In the rows, 128 means zero.
Turns, then the turns between two rows, first turn first; the first pair answered
lebu:
[ 50  96 101 127 141 152 151 111 159 114 117 139 148]  ->  [ 53  83  92 133 126 157 138 105 126 101 135 130 139]
[106 111 133 101 168 127 150 157 145 138 100 108 131]  ->  [ 99  93 123  98 163 119 138 148 121 123 126  98 120]
[153 118 112 102 131 138 117 117 138 122 125 126 120]  ->  [153 115 111 105 124 138 117 116 132 123 124 124 120]
Defo:
[ 84 131 127 146 123 139 115  94 104 110 161 120 138]  ->  [131 131 141 139 107 125 111 147  88 103 144 126  85]
[ 97 106 122  94 160 116 141 105 152 112 153 107 124]  ->  [155 121 143 100 133 109 144 164 142 123 117 122  78]
[ 99  95 114 161 122 108 109 128  70 103 176 113  98]  ->  [146 149 143 188  92 126 118 174  86 144 113 144 106]
[132 128 115 144 114 165 125  98  94 118 140 114 160]  ->  [149 114 115 136 110 146 121 122  78 104 147 111 125]
kapi:
[133 126 115 130 130 124 122 132 116 130 124 126 120]  ->  [122 123 111 129 143 127 128 121 128 131 125 127 129]
[153 114 151 130  99 105 109 152 102 109 129 122 116]  ->  [ 98 110 136 117 133 114 120 106 137 106 148 113 155]
[154 167 161 134 107 112 136 166 137 141  97 160 129]  ->  [111 130 135 152  86 127 106 101  77 123 155 132 154]
Now pairs of rows:
Each pair is two turns apart.
[167 175 167 129 129 146 120 181 159 167  85 167 112]  ->  [ 94 138 142  83 201 128 136 119 202 135 133 139 137]	lebu Defo
[139 144 140 115 151 126 147 140 179 139 101 139 138]  ->  [169 147 138 147  97 137 121 153 118 144 101 140 126]	kapi lebu
[136 149 118 127 125 136 130 112 132 144 128 143 135]  ->  [139 141 120 112 140 120 136 126 142 134 132 143 120]	Defo kapi
[122 156 124 152 116 149  89  90 137 155 126  88 140]  ->  [119 146 127 117 163 125 105 102 180 142 123  86 113]	Defo kapi
[143 121 135 130 145  99 113 146 133 120 137 127 101]  ->  [127 135 137 133 159 109 125 134 162 133 124 139 137]	Defo lebu
[ 87  99 114  86 196 118 150 103 203 104 137 121 155]  ->  [155  77 113  88 156  88 127 172 133  79 149 111  58]	Defo lebu
[143  98 142 129 117 115 118 115 102 128 158 127 123]  ->  [166 117 159 118 124 108 129 143 124 135 135 143 111]	kapi kapi
[102 161 147 101 169 117 171 147 204 134 106 144 115]  ->  [113 141 142  90 170 100 168 161 189 119 120 130  74]	Defo Defo
[118 145 127 129 139 142 136 123 148 140 114 135 161]  ->  [156 140 133 128 122 126 129 157 126 135 107 133 117]	lebu kapi
[129 131 139 112 145 138 144 161 151 135 112 134 131]  ->  [ 94 117 120 116 147 139 133 122 141 128 140 122 153]	kapi kapi
[171 142 145 154  74 135 114 171  79 138 105 140  95]  ->  [ 74 143 128 134 149 153 139  77 152 143 126 126 192]	lebu Defo
[128  81 112 122  90 136  92 107  53 120 186 107 124]  ->  [ 80 113 119 120 132 161 122  71 135 152 158 125 206]	Defo kapi
[100 123 124 113 161 114 122 121 134 129 128 105 134]  ->  [122 131 133 108 161 109 128 148 144 137 109 112 119]	lebu kapi
[178 155 132 154  87 152 105 185  88 130  92 123 129]  ->  [128 127 106 163  86 167  92 123  61 116 140 100 166]	lebu kapi
[149 149 138 132 112 135 130 171 153 137  99 137 106]  ->  [128 140 120 159  86 158 105 130 108 139 122 130 142]	kapi lebu
[124  92 113 111 124 147  98  76 106 131 141 158 153]  ->  [118  89 119  87 157 133 113  80 145 125 138 158 141]	Defo kapi
[115 113 118 104 138  98 122 111 120  97 168 112 111]  ->  [146 117 126 108 124  99 122 137 111 102 151 118  89]	kapi kapi
[205 177 164 133  81 128 127 178  97 151 104 167  76]  ->  [164 123 133 131  75 116 100 129  37 113 175 132  65]	kapi Defo
[171 134 159  99 127 125 143 156 131 121 112 137  91]  ->  [168 146 156 135  87 153 124 138  95 139 109 138 128]	Defo kapi
[126 118 135  96 165  91 169 132 200 128 128 133 100]  ->  [148  93 124 100 139  78 145 146 147 110 153 119  60]	lebu kapi
[ 98 135 128 118 163 136 140 110 147 142 130 132 157]  ->  [107 141 132 133 145 148 134 108 136 151 125 137 168]	kapi Defo
[ 92  96 135  88 182 134 153 131 151 113 139 109 144]  ->  [131 107 148  84 176 127 154 168 152 118 117 116 105]	lebu kapi
[132 115 126 147 116 122 111 129  84 106 155 114 117]  ->  [ 99 113 120 125 154 120 123 108 124 101 164 108 137]	kapi lebu
[ 77 140 129 112 182 140 157 103 214 136 101 148 169]  ->  [ 66  94  95 157 112 154 106  56  90 108 168 119 167]	kapi kapi
[131 138 133 108 153 114 154 141 159 124 108 136 119]  ->  [140 116 121 114 132 104 135 149 108 105 136 120  89]	lebu kapi
[ 89 123 122 108 162 127 175  77 169 111 144 122 177]  ->  [173 161 156 125 124 125 183 163 165 140  77 154 132]	Defo Defo
[134 132 137 120 121 127 133 147 132 129 119 123 107]  ->  [133 133 135 130 105 134 123 136 114 127 123 118 115]	kapi Defo
[ 92 128 127 102 190 127 124 110 182 110 127 135 119]  ->  [119 171 142 153 139 169 111 119 162 151  82 154 155]	kapi Defo
[158 201 126 149 117 126 153 139 153 158 102 184 143]  ->  [147 196 117 166  92 142 134 115 123 159 117 178 163]	kapi lebu
[146 129 133 154  84 142 110 128  92 130 125 132 124]  ->  [155 149 150 132 116 131 135 152 145 142  95 147 122]	kapi kapi
[135 122 138 142 114 118 119 150 103 114 125 121  98]  ->  [112 142 136 155 113 144 124 121 119 134 112 130 150]	Defo kapi
[114 143 128 149 116 149 110 112 136 124  89 139 209]  ->  [126 151 142 129 144 132 131 141 175 127  75 144 183]	kapi lebu
[114 137 124 152 132 152 116 121 111 124 126 137 141]  ->  [124 148 135 151 134 152 121 137 122 129 106 142 137]	lebu kapi
[156 140 128 179 119 154 112 116 112 128 113 138 145]  ->  [115 111 110 145 161 138 118  89 127 101 151 123 141]	lebu Defo
[115 148  92 138 165 141 153 133 191 111  93 162 140]  ->  [157 119  87 138 137 114 134 169 132  87 115 148  65]	Defo kapi
[ 85 114 107 120 160 131 136 117 166 117 132 129 153]  ->  [147 112 118 128 118 115 123 174 116 114 121 128  84]	lebu Defo
[140 134 135 145  87 145 113 141 115 139 128 125 115]  ->  [113 141 130 140 106 155 119 116 137 146 125 130 146]	Defo lebu
[162 136 152 134  94 137 125 151 126 156  92 142 131]  ->  [ 99 110 132 105 154 125 141 100 162 132 129 122 155]	lebu Defo
[131 139 143 136 145 145 131 140 132 127 115 160 114]  ->  [105 122 129 133 155 147 125 115 124 116 144 148 127]	Defo lebu
[181 167 158 131 133 181 119 141 115 136 110 140 127]  ->  [153 118 136 107 153 153 114 119  90  95 162 107  92]	Defo Defo
[120  82 148 129 124 137 117 124 107 122 144 120  92]  ->  [139  96 154 119 131 131 129 149 135 135 121 129  86]	kapi kapi
[154 161 143 151 115 116 137 131 124 142 118 137 117]  ->  [128 157 133 160 116 128 129  99 115 141 134 131 141]	kapi lebu
[159 112 123 120 121 126 108 144 154 123 118 132 119]  ->  [151 111 117 135 102 139  98 124 126 127 133 125 137]	kapi lebu
[115 149 134 132 130 146 148 127 159 140 105 153 145]  ->  [150 134 133 134 104 133 128 159 115 126 112 148  92]	lebu kapi
[116 142 116 136 138 157 107 110 138 126 101 145 154]  ->  [126 134 111 142 119 157  95 116 112 122 110 140 145]	kapi kapi
[167 142 136 136  98 139 120 165 134 130 107 147 114]  ->  [150 109 114 137  89 137 100 139  98 110 149 124 105]	kapi Defo
[120 150 137 151 153 157 137 112 150 152 138 137 178]  ->  [141 103 130 122 163 115 127 136 120 107 181 115  91]	lebu Defo
[142 151 125 105 152 126 145 148 181 115  97 108 145]  ->  [176 153 122 136  98 136 117 166 117 116  99 113 128]	kapi lebu
[189  95 104 121 106 107 114 145  91 116 158  96  53]  ->  [206 120 123 107 125 103 133 176 142 131 116 110  50]	kapi Defo
[ 93 124 110 127 137 166 127  79 124 131 136 124 181]  ->  [164 115 120 125  94 140 109 144  73 117 133 120  90]	Defo lebu
[118 133 133 141 137 129 136 120 133 141 122 137 140]  ->  [129 124 133 120 146 122 137 137 136 127 125 132 113]	Defo kapi
[104  92 114 114 132  87 121 135 125 110 139 100 146]  ->  [122  98 120 109 132  78 125 156 130 109 124 103 126]	kapi lebu
[113 100 118 126 135 131 134 121  85 125 129 116 135]  ->  [119 111 127 108 161 120 155 138 129 126 108 125 124]	kapi Defo
[102 149 127 157 115 148 141  77 139 154 145 117 172]  ->  [150 122 126 158  82 124 121 115  79 134 157 105  96]	Defo lebu
[105 162 140 129 145 117 135 160 131 145 117 113 126]  ->  [115 161 136 141 123 124 125 159 104 150 121 110 123]	kapi lebu
[104  66 153 102 147  74 154  88  87 100 190 102 125]  ->  [ 93 106 168  90 182  91 187  91 168 131 140 126 168]	lebu kapi
[108 100 111  98 165 113 131 129 142  96 139 110  98]  ->  [112  90 109 106 144 120 116 128 115  93 145 105  90]	kapi kapi
[130 130 120 150 114 145 127 117 102 130 132 135 153]  ->  [146 128 122 150 109 138 125 135  90 128 127 131 124]	Defo Defo
[128 137 142 132 132 122 128 178 150 124  96 118 107]  ->  [113 106 122 137 115 122 107 152 102 104 135  98  99]	lebu kapi
[129 122 131 113 161 123 155 130 147 109 123 133 117]  ->  [135 112 127 113 152 120 144 138 129 102 128 127 103]	lebu kapi
[150 124 143 155  67 126 100 162  63 106 148 136  83]  ->  [ 94 167 147 167 103 168 128 104 143 148 113 157 200]	Defo kapi
[170 126 122 135 115 112 137 182 103 144 129 129  66]  ->  [160 141 129 119 144 106 156 185 148 149 115 135  79]	lebu lebu
[111 164 141 108 150 145 131  97 164 152  85 128 155]  ->  [ 87 118 120  95 156 127 113  72 127 117 142 101 133]	lebu lebu
[161 111 108 105 139  94 127 172 123 129 127 113  40]  ->  [134  98  87 147  97 123  95 113  61 131 161  97  88]	kapi lebu
[152 140 124 130 103 146 117 120 126 133  99 128 132]  ->  [120 123 110 106 135 135 119  95 141 114 123 116 138]	lebu Defo
[125 132 121 115 153 127 148 144 163 133 109 131 124]  ->  [139 130 122 114 145 119 144 156 150 129 112 128 108]	lebu Defo
[ 90 124 114 134 140 149 134  90 138 123 142 127 168]  ->  [142 103 119 129 113 122 123 137  94  99 151 117  90]	lebu Defo
[134 131 124 137  99 152 112 124 105 130 127 134 131]  ->  [113 139 129 118 138 146 132 117 155 134 117 138 148]	Defo kapi
[162 140 135 142 116 136 116 140 133 140 118 134 124]  ->  [125 131 121 124 155 132 128 107 158 125 140 122 148]	lebu Defo
[168 139 126 149  93 134 128 163 107 140 109 147 117]  ->  [137 147 132 124 142 131 151 146 172 147  98 158 150]	kapi kapi
[ 74  96  96 130 128 141 114  64 109 111 171 104 175]  ->  [ 72  86  98  92 174 113 133  83 145  94 173 101 141]	Defo kapi
[129 129 125 149 106 127 115 134 104 127 121 124 112]  ->  [111 120 120 147 117 130 115 109 108 126 136 119 127]	Defo Defo
[158 124 175 108 130 133 136 141 139  97 140 133  87]  ->  [166 142 179 128 104 152 126 142 119 114 128 142 104]	kapi Defo
[173 123 137 110 119  94 124 184 121 105 116 130  57]  ->  [184 139 139 135  86 117 111 179  95 121 107 139  76]	kapi Defo
[148 126 108 108 151 104 132 114 158 114 136 117 123]  ->  [178 146 123 128 117 118 128 137 140 130 111 128 114]	lebu Defo
[132 122 119 159 114 147 121 118 103 139 156 130 186]  ->  [169 122 129 158 101 139 121 161  91 139 148 136 147]	Defo Defo
[143 118 146 114  75 118 130 143 102 108 143 129  97]  ->  [141 118 152  97  97 107 141 150 126 105 140 133  88]	kapi Defo
[134 145 128 149  94 163 111 104  93 147 129 132 159]  ->  [104 107 113 117 133 141 110  85 102 114 172 111 140]	lebu Defo
